Rotation paths and how fast each direction turns (degrees a step):
Each turn is a multiple of 5 degrees from 10 to 175, or 0.
Each row of a path follows its step; steps can be skipped.
Rotation 1:
step 1: -0.17 +0.33 -2.05 +1.84 -0.58 -1.89 -0.66 +1.53 +0.48 -1.83 -1.00 +1.44 +1.58 +1.58 +0.35 -0.14 +1.39 +1.91 +2.41 -1.92 +2.71 -1.18 -1.02 +2.00 +0.98 -0.80 -0.91 -0.70 -0.82 +1.97 +0.33 -0.21 -1.06 -2.06 +0.13 +1.17 -0.79 -0.78 -0.12 -0.90 -0.17 -1.20 +1.05
step 2: -1.92 +1.46 -1.16 -1.65 +0.89 +0.78 -1.94 +0.52 -2.15 +0.64 -1.47 +0.23 -2.31 -0.67 +3.52 +0.60 +0.04 -0.83 -1.63 -1.50 +0.90 +0.07 +0.79 +0.03 -3.18 -0.10 +0.35 +0.01 -0.25 -0.28 +1.53 +1.29 +0.53 +1.95 +0.07 -0.37 -0.32 -1.08 -0.26 -0.25 +0.74 -2.27 -1.11
step 3: -0.33 -0.39 +1.41 +0.59 +0.28 +0.45 +1.19 -3.68 +0.02 +1.72 -0.10 -0.04 +0.55 +0.51 -1.82 -2.63 +2.52 +0.31 +0.82 +1.08 -0.40 +1.89 -1.11 +1.87 -0.57 -2.21 +2.18 +0.04 -0.44 +0.49 -1.29 +0.94 +1.50 +0.36 +1.50 -0.92 -1.52 +1.25 +0.37 -0.49 +0.03 -1.77 -1.17
step 4: +1.18 +0.37 -1.36 -0.15 +0.24 -2.25 -1.62 -1.94 -1.46 -0.15 -0.71 -1.28 -1.15 +0.18 -0.69 -0.45 +0.76 +1.80 +1.39 -1.79 +0.11 -2.18 +1.35 -1.27 +0.37 +1.17 -0.55 +0.05 -1.76 -0.61 -1.05 +0.36 +0.19 -1.21 -0.24 +0.38 -0.90 -0.05 +0.50 -1.53 +2.40 +4.27 -0.04
step 5: +0.86 -0.70 +3.17 +1.43 -0.60 -2.31 -1.92 +0.98 +1.84 +1.20 +0.47 -0.21 -1.16 -1.82 +2.22 +1.05 -1.29 +1.06 +1.34 -0.94 +0.78 -0.47 -0.58 -1.42 +0.77 -0.08 +0.81 +0.95 -0.04 -0.25 +1.80 +1.22 +0.75 +0.63 +1.48 -1.25 -0.08 -1.57 +2.04 +0.76 -0.48 -2.75 +1.02
step 6: +0.36 -0.61 +1.44 -0.34 +0.85 +2.31 +0.92 -1.57 -1.23 -0.04 -0.27 -0.79 -1.53 +1.04 +1.09 -1.09 +0.09 +1.53 -0.67 +0.61 +0.29 +2.46 -3.83 +0.58 -0.16 +0.29 -2.09 +0.56 -1.06 +0.80 +2.32 +0.49 -0.39 -2.36 -0.83 +0.24 +0.54 +0.57 -2.02 +1.32 +2.09 -0.20 -0.80
step 7: -0.71 -1.82 +0.46 -1.74 -1.37 -0.59 +0.81 -0.19 -0.36 +1.91 +0.72 -1.18 -0.08 -0.15 -2.11 -0.66 -0.59 -1.69 -0.75 -2.47 -0.61 +0.62 +1.11 -3.55 +0.01 -1.28 -0.57 -0.59 +0.85 -1.69 -0.81 -1.06 +0.58 -1.09 +0.21 -0.84 -0.94 -0.28 -2.17 -3.67 +0.88 -0.57 -0.11
step 8: +1.51 -2.76 -0.70 +0.02 -1.10 -1.13 -0.12 +0.76 -0.61 -0.59 +2.11 -0.65 -1.18 +0.55 -1.83 -0.97 -1.18 -0.04 +3.03 -1.98 -0.05 -1.15 -1.35 +2.66 +0.68 +1.66 +0.39 -0.04 -0.17 +1.74 -0.54 +0.65 -0.03 +0.89 +0.76 +0.96 +3.30 +0.00 +1.32 +0.15 -0.75 -0.76 +1.00
step 9: -0.96 +1.75 -0.81 -1.13 +1.97 -0.12 -0.29 +1.51 -1.07 +0.76 -0.42 +0.38 +0.31 -0.03 +4.34 +0.22 -2.94 +0.83 +0.06 -1.46 -1.13 +0.41 -0.53 +1.53 +1.85 +0.71 -1.76 +0.61 +1.07 -1.34 +0.44 -1.98 +1.08 -0.90 +0.54 +0.20 -0.69 +2.52 +0.64 -0.25 +0.70 -0.56 -0.79
step 11: -2.81 -0.07 -1.50 -0.44 +0.01 +0.49 +0.45 -0.14 -0.35 -1.37 +0.70 -1.40 -2.51 -0.21 -0.32 -1.87 +1.43 -0.61 +0.04 -1.30 +1.76 -0.15 -0.25 -0.70 +0.28 +0.47 +2.62 -0.39 +0.44 -1.85 -1.35 +1.66 +2.14 -0.55 -1.19 +3.04 +1.70 +1.28 +0.70 -0.11 -0.05 +2.40 -0.63
Directions:
+0.71 -0.31 -0.09 +0.65 -0.06 +0.02 +0.29 -0.86 +0.20 +0.07 -0.50 -0.22 -0.27 -0.48 -0.55 -0.24 -0.57 +0.32 +0.04 -0.04 -0.10 +0.55 -0.20 -0.85 -0.03 +0.77 +0.01 +0.70 -0.35 +0.04 +0.97 -0.55 +0.17 +0.43 +0.38 -0.02 -0.31 -0.54 -0.03 -0.11 +0.26 +0.03 -0.12 | 35
+0.38 +0.25 -0.21 -0.30 +0.39 +0.46 -0.16 -0.73 +0.65 -0.43 +0.01 +0.08 +0.59 -0.41 +0.69 +0.18 -0.45 -0.51 -0.11 -0.31 +0.08 -0.57 -0.66 -0.08 -0.40 -0.17 -1.02 -0.34 +0.00 -0.01 -0.17 +0.05 +0.41 +0.09 +0.19 +0.04 +0.07 -0.25 +0.39 +0.82 +0.42 -0.84 -0.27 | 100
+0.05 -0.08 -0.36 -0.15 -0.24 -0.70 -0.52 -0.41 -0.13 -1.47 +0.50 -0.25 -0.07 +0.13 -0.47 +0.41 -0.60 -0.26 -0.29 -0.26 +0.69 +0.79 +0.38 -0.03 +0.16 -0.32 +0.32 -0.34 +0.02 -0.02 +0.15 +0.11 -0.17 -0.52 -0.28 -0.25 -0.01 -0.30 +0.89 -0.28 -0.04 -0.04 -0.19 | 110
+0.25 -0.16 -0.04 -0.87 -0.40 -0.19 +0.65 -0.16 -0.03 +0.24 -0.94 -0.11 -0.13 +0.04 -0.39 +0.99 +0.16 +0.12 +0.98 -0.08 +0.63 +0.17 -0.16 -0.05 -0.41 -0.12 -0.24 -0.49 +0.67 -0.64 -0.19 -0.15 -0.25 -0.06 +0.15 +0.55 -0.57 -0.19 +0.13 +0.20 -0.02 +0.31 +0.56 | 115
-0.74 -0.58 +0.64 +0.36 +0.93 +0.78 +0.40 +0.04 +0.27 -0.80 -0.03 +0.13 -0.16 +0.27 +0.69 +0.24 -0.04 +0.95 -0.02 -0.02 +0.59 -0.32 +0.33 -0.36 +0.03 +0.09 +0.03 -0.04 +0.45 +0.16 +0.30 -0.15 -0.61 +0.08 -0.26 -0.01 -0.28 -0.20 +0.03 -0.45 +0.29 -0.44 +0.51 | 85
+0.07 +0.09 +0.44 +0.76 +0.17 +0.14 -0.45 +0.29 +0.41 +0.33 -0.33 +0.04 -0.04 +0.67 -0.74 -0.30 -0.35 -0.53 +1.26 +0.74 +0.04 +0.02 +0.21 -0.25 -0.32 -0.44 -0.49 -0.10 +0.13 +0.64 +0.13 +0.08 -0.13 -0.34 -0.32 +0.27 -0.04 +0.26 +0.51 -0.28 -0.15 -0.64 -0.52 | 160
